One turn or mirror swaps these rows in pairs. Which row does each one swap with?
The rows were stretched afterwards, more along some directions than others.
Taso: [ 19 -32  11 -43 -11  -1 -25 -39 -10 -14 -22  38 -23  15 -52 -46  -4 -27
  23]
ruvar: [ 19  21  18  25  16   2   6  24 -10  19 -24   6   2  17 -18   0   2 -17
  14]
fiko: [ 31 -27 -17 -43  17 -27  21  -9  25  67  -4 -16   1  -9 -75  16  25  32
  -8]
vus: [ 42 -22 -21 -25   6 -22  19  10  33  71  11 -14   7 -19 -52  28  34  51
 -14]
murul: [-18 -57   4 -49  49 -28  37 -50  36  20 -34  24  20  65   2  16 -14 -18
  17]
Fuzo: [ 47  -7 -35 -21  -3  -7  18  35  20  71   7 -24  15 -35 -70  25  21  47
 -12]
Senar: [ 16  -5  34 -40  -9   4 -38 -16  -8  -8 -14  20 -33   2 -33 -62  -7 -23
  18]
Gug: [  6  20  31  38  41 -13 -12 -11  16  34 -14  17   8   9   1 -19   2   3
  12]
Leki: [  7 -16  35 -32   5 -12 -30 -18   6 -11  -8  30 -36  16 -24 -62   9 -27
  21]
dazu: [ 28 -30 -10 -17  -5 -17  17 -11  26  66  -1   2  -4  -9 -58  30  42  49
 -14]
kav: [ -2 -18  39 -17  10 -17 -34 -35  13 -13 -10  40 -26  13 -14 -63  10 -41
  22]
Zur: [-21   8  -8 -30  46 -19  11 -32  24   1  -2 -10  49   6  45 -12  -3 -18
  -6]
zil: [-46 -46   6 -40  69 -35  41 -10  35  21 -19 -11  14  52  18  10 -24 -21
  11]
sez: [ 20  -7  22 -32 -29  -4 -14 -10  -5 -21 -20  29  -1   5 -37 -30 -15 -61
  13]
lasam: [ 71  -5 -17 -24  -1 -11   0  -3   2  65  10 -11  16 -35 -73  21  26  41
 -11]
dega: [ 26  33  -3  28  27  19  10  36 -14  15  15  -1  15  -6 -14  18  -3   8
 -15]
duru: [ 32  26  19  19 -10   1 -23 -13 -17  29 -46  12  -8   6 -22 -49  -1  -1
  17]
luma: [-28 -43   8 -41  49  -8  32  -5  16  15 -46  14  -7  57 -27   6 -35 -17
  35]
sif: [ 31  21   8  -5  -6   3  22  27 -20  10 -23  -4   1  16 -10   0  -5 -15
  16]
Lafef: [-22 -26   8 -54  80  -6  59 -21 -10  11   4  -6  27  42 -14  48 -24   4
  -8]
ragok: [ 14  -2  24  -2 -15   6 -40 -17  -6 -24 -18  31 -43   0 -32 -55   2 -25
  33]
Tibu: [  3  -7  48 -30   1 -23 -28 -23   8   7 -18  31 -40  19 -41 -70  11 -31
  18]
liv: [ 17 -32  31 -40   5  -3 -37 -18  -3  -6  -5  20 -36  13 -29 -46  -6 -19
  18]
kup: [ 43   3 -27 -20 -25 -20  28  13  14  58   4 -10  45 -33 -62  39  13  11
 -34]
bebem: [ 39  37  22  11  20   3 -11  11  -7  25 -15   6  12  10 -11 -24   4  -7
  16]
lepo: [ 30 -30 -22 -19  -1 -16  10   3  16  66   9  -5  -3 -13 -63  27  35  53
 -23]
fidit: [ 25  -2  36 -14  -2  -6 -41 -20  -3  -4 -15  21 -39   4 -48 -67  15 -26
  27]
tek: [ -2  29 -15  22  -3  22   1  18  -5 -18 -26   8   2   9   7 -16  30 -15
  30]
lik: [-29 -42   7 -45  50 -30  35 -33  25  16 -26   7  34  48   7   9 -40 -30
  -6]
mak: [ 17  -1  29 -25 -12  -6 -44 -34  -5  -6 -22  40 -19 -11 -36 -80  -3 -28
   6]
nibav: [-39 -41  47 -27  77 -31  15 -28  21  -3   2   3  16  66  26 -16 -23 -45
  13]
Bam: [ 25  20   8  40  11  37 -15 -19 -18 -30 -13  24  -5   6  10  -6 -14  -8
  28]
monis: [-41 -22  38 -22  56 -39  23 -48  26   9 -33  31  25  47  16 -24 -16 -60
  -2]
vufo: [-15  30  14  40  27  -9  -1  26   4  17 -13  -1  -2  13  10 -30  12 -15
  11]
tibi: [-30 -36  16 -51  43 -48  51 -50  20  18 -10  10  38  49  28  10 -18 -22
 -20]
nom: [ 35  15   1  14 -15  25 -16  21   2  11 -37   7  12  11 -10 -14  -7 -14
  16]
miz: [-17 -67  22 -36  71  -8  34 -29  23 -11   5  19  15  57  18  42 -32 -20
   4]
nibiz: [ 15 -23 -15 -39  22 -25  31   4  16  60  11 -18   8 -13 -65  35  19  44
 -17]
Zag: [-27 -31  22 -42  54 -34  25 -42  31  29 -23  16  34  51  13   8  -2 -31
 -15]
nati: [ 41 -31  -9 -33  -1 -26  19   4  37  77  -8 -12  -6  -7 -69  22  25  43
  -1]
mafu: [ 41  22  -9  14  -2  17  14  46   1  37 -33 -14  27  -9 -33   3 -18  -4
  10]
tepof: [  5  19 -26  14  32  -8  31  30  12  43 -13 -21   9  13 -20  21   7  -9
   7]
vorop: [ 59 -30 -19 -25 -13  -4  13  11  16  67 -15  -2   2 -27 -79  28  26  49
  -3]
dav: [-24 -61  22 -76  51 -40  42 -52  11  39 -50   9   5  66 -23   3 -21 -14
  11]

vus pairs with Leki
Zag pairs with nom
kup pairs with sez
nati pairs with Tibu
dav pairs with duru

One turn or mirror swaps these rows in pairs. Which row does each one swap with?
The rows were stretched afterwards, more along some directions than others.
fizu: [-15 -18  51  25  23  60  89  -8 -27  38 -67 -19   0  15 -46  21  56  54
  44 -26  39 -26  33]
Zefub: [-22   8  17 -15  22   0   3  29 -62 -35  20 -57  12 -22 -74 -19  20   2
  48 -11 -16 -18  60]
kuf: [-45  48  33   9  76  35  54  77 -61  16 -25   1  65  -3 -75 -30  76  42
  54 -23 -17 -16 -17]
rezif: [-10  -5  50  20  31  56  70 -28   2  55 -66 -24   1  22 -52  20  51  37
  45 -45  54 -31 -16]
zafem: [-29  40 -12 -11  11 -14  19  39 -64 -23  17  -5  16  -4 -70   0   7 -13
  38 -40  -1 -14 114]
tesim: [ -7  35 -47 -49  14  10  26  13 -51 -16  41 -55  44 -43 -85  -9  39  33
  40  -4 -42 -28  48]
banor: [-35   9  27 -10  67  28  39  78 -63  12 -34  -3  46  12 -44 -62  64  48
  44 -12 -61 -25  -4]
bif: [ 15  44   1   1  39 -35  20  10  -3  20 -24  13 -63 -17 -81 -23 -23  18
  74 -18  -1 -38  40]
tig: [ 14  18  10 -21  21  -7  -9   1 -66  -8  41 -30  16   4 -64 -49  18  46
  18 -39 -20 -15  38]
pel: [ 103  -47   25   34   43   28   52   55  -52   12  -18  -15   34   -4
 -101   57   -2    9    3   -3  -10  -19   24]
foma: [ 24  23  -7 -29  24  28  -8  19 -56 -37  68 -35   8 -11 -54 -47  -9  21
  19 -10 -36  11  48]
bap: [  74  -40   19   -2   16   51   53   53  -87  -11  -28  -12   60    1
 -102   62   15  -24    9   24    5  -42   25]
von: [-30  13  52  11  60  13  51  94 -66  11 -34   3  35  16 -61 -27  51  48
  18  -1 -14 -19  -3]
Vek: [  34   57   59   16   41  -34   29   -8  -35   16  -42   -3  -32  -68
 -113    7   47   50   43  -33   14  -20   23]
Kip: [ 49  37  32  15   0  -9  16 -12 -33  -7 -13  22 -32 -53 -87  34 -10  31
   0 -22   5   8  20]
birog: [ 24  12  74 -14  21  34  53  23 -48  23  -1  -4  36  13 -66  32  51  11
 -17  19  24  25 -13]
nula: [ 38  36  22  -8  17 -38  25 -26 -25  13 -22  43 -31   0 -65  40 -19  30
  89 -45  17 -33  18]
levun: [ -2  -2  33 -11  24  69  86   4 -21  28 -32 -18  18  23 -89  32  46  40
  36 -10  95 -55  -9]
Mikiv: [ 22 -21  54 -26  23  17  60  39 -24  17   9  -8  28   0 -67  -2  32  -9
   5  29   6  14  16]
rol: [ 21  -8  51 -21  -6  47  41  13 -52  28  -9   5  55   7 -64  34  44  -8
 -39  36  16  18  -6]
pemu: [  40   90   35   10    8   -4    8  -37  -51   -4  -22   16    6  -57
 -113   27   22   37   52  -40   40   -9  -14]
doga: [ 13  23  37 -19  37  -4 -21  17 -65 -35  37 -36  13 -30 -52 -58  22  41
  58 -39 -26   7  44]
duvus: [  33   -7    9  -21   24    3   16   23 -106  -12   19  -61   33  -25
  -98  -23   33   17   39  -11  -31  -21   73]
kofer: [  33   15   43   -9   30  -49   49  -19  -44    2  -27  -11  -25  -42
 -104   35   43   43   66   -4    2  -30    5]
zese: [ 46  15  32 -24  19  17  38  24 -45  37 -25 -17  24  16 -72  12  31 -27
   4  36  12   9  10]
Loz: [-22  26  28  22  45  55  80 -17   4  48 -50  -2  25 -25 -64   9  55  41
  72 -60  47 -13  18]
Fizez: [ 11  17  20 -22   1  -5  -2  29 -39 -33  44 -52 -27 -30 -56 -31  30  49
  10  -2 -16  -2  68]
Bot: [ 89 -54  59  55  28  38  18  43 -57   1 -25   0  45   0 -75  38   3 -22
  -3  -8 -19   8  13]
kole: [  8   8  18 -24  29 -20   0   6 -75 -20 -12 -54 -20  -5 -77 -19  38   3
  23 -11 -14 -24  99]
Mufa: [ -1  52  22   3   7 -25  35 -34 -24   2 -21  31 -28 -12 -98  30  -3  53
  16  -9  51 -27  30]
vivid: [ 49 -22  38  49  54  67  55  63 -51  19 -36 -16  38  24 -85  42  -2 -10
   4 -25  28 -29  21]
gerag: [ 103  -54   28   37   42   33   66   57  -61   20  -17  -11   34   25
 -102   67    2   15   26  -24   22  -25   45]
Duv: [ 52   2  36 -29  10  25  34  10 -40  16  11 -30  33  -6 -74  22  35 -12
 -22  49  -1  28   9]
Dozuv: [  71   26   46  -17    0  -23   31  -31  -77   10  -40  -21    0  -59
 -111   30   40   27   62   -9  -10  -17    8]
linad: [ 61  -7  80  -3  29  27  29   0 -29  38   5  -9  19   7 -80  13  53  -3
 -21  43  -7  27 -17]
Ged: [ 25   1  -4 -22  -1 -18  15  14 -52 -56  52 -11  -1 -20 -48 -18  -5  26
  84 -37 -19  16  83]
dun: [ 12   0  54   7  25  73  85 -19  -9  30 -43 -52  -8  29 -60  19  50  36
  54 -16  70 -30   0]
Salif: [ 27 -25  58 -39 -11  25  39  27 -66  19  -7  -1  36   5 -86  52  45  -8
 -50  55  15  -5  17]
geri: [-68  40  36  11  56  17  34  73 -57  14 -34  25  40  -6 -50  -8  62  50
  26 -16 -16 -26 -10]
rugi: [ 22  27 -14 -15  -4 -37  33 -32 -32  11 -33  10   8 -68 -89  57  22  45
  29  -9  -6 -27   1]
Motaz: [ 85 -35  22  28  26  32  58  58 -58   8 -30  -5  42   6 -86  62  -7  -3
  30 -36   0 -21  61]
dos: [ 34  15 -19   0  35   3   0  19 -94  -5  33 -26  49 -14 -81 -11  13  45
  42 -47  -8 -14  62]
lova: [  63   71   18  -18    1  -27   38  -46  -38   43  -47  -18  -10  -51
 -102   25   51   39   52  -25   -2  -23   -3]
degis: [-33  26  46 -16  49  31  66  67 -53  22 -45 -18  30   8 -38 -53  77  54
  59   0 -61 -24  -2]
Lura: [-13  13  58  10  17  70  79 -27  -7  40 -63 -19  -2  -5 -72  30  73  47
  39 -27  53 -18   4]
Dite: [ 50 -24  34  35  49  55  47  74 -37  -6 -19   6  48 -10 -91  28 -24 -23
  50 -15  25 -20  17]
buteg: [ 69 -30  23  22  33  68  62  54 -61  19 -29  -3  63  13 -94  45  14  -5
  11  -1   0 -37   3]
bora: [  53   32   70  -16   24  -51   10   -2  -69  -14  -27    7  -34  -37
 -106   41   44   57   50  -21  -12  -14   31]
medel: [-25   9  35   2  21  56  78 -26  -7  38 -51 -31  -4  11 -47  27  73  41
  43 -29  40 -42   4]
nel: [ 34  18  31 -30  27   8  49  18 -42  40 -12  -1  27   9 -73  21  32  -9
   4  31   9   8  27]
pob: [-37  39  23  -2  72  21  45  75 -29  29 -31  11  55 -19 -44 -63  52  46
  77 -51 -60 -16  -7]
fozu: [ 51  32  19   2  33 -39  12  -8 -27  -5 -15   6 -53 -43 -73   2   9  60
  46  11  14 -27  -1]
nol: [-41  27  27 -21  32  35  40  88 -67  -7 -26   8  63   5 -70 -24  44  19
  23   5  15 -33 -20]
dufa: [  8  30   3 -52 -17  -2   6  10 -52 -59  40 -30  20   9 -41 -44   2  36
  56 -24 -52  -9  43]

birog pairs with vivid
bap pairs with Salif
dun pairs with von
nula pairs with zafem
rol pairs with buteg
Vek pairs with doga
Loz pairs with pob

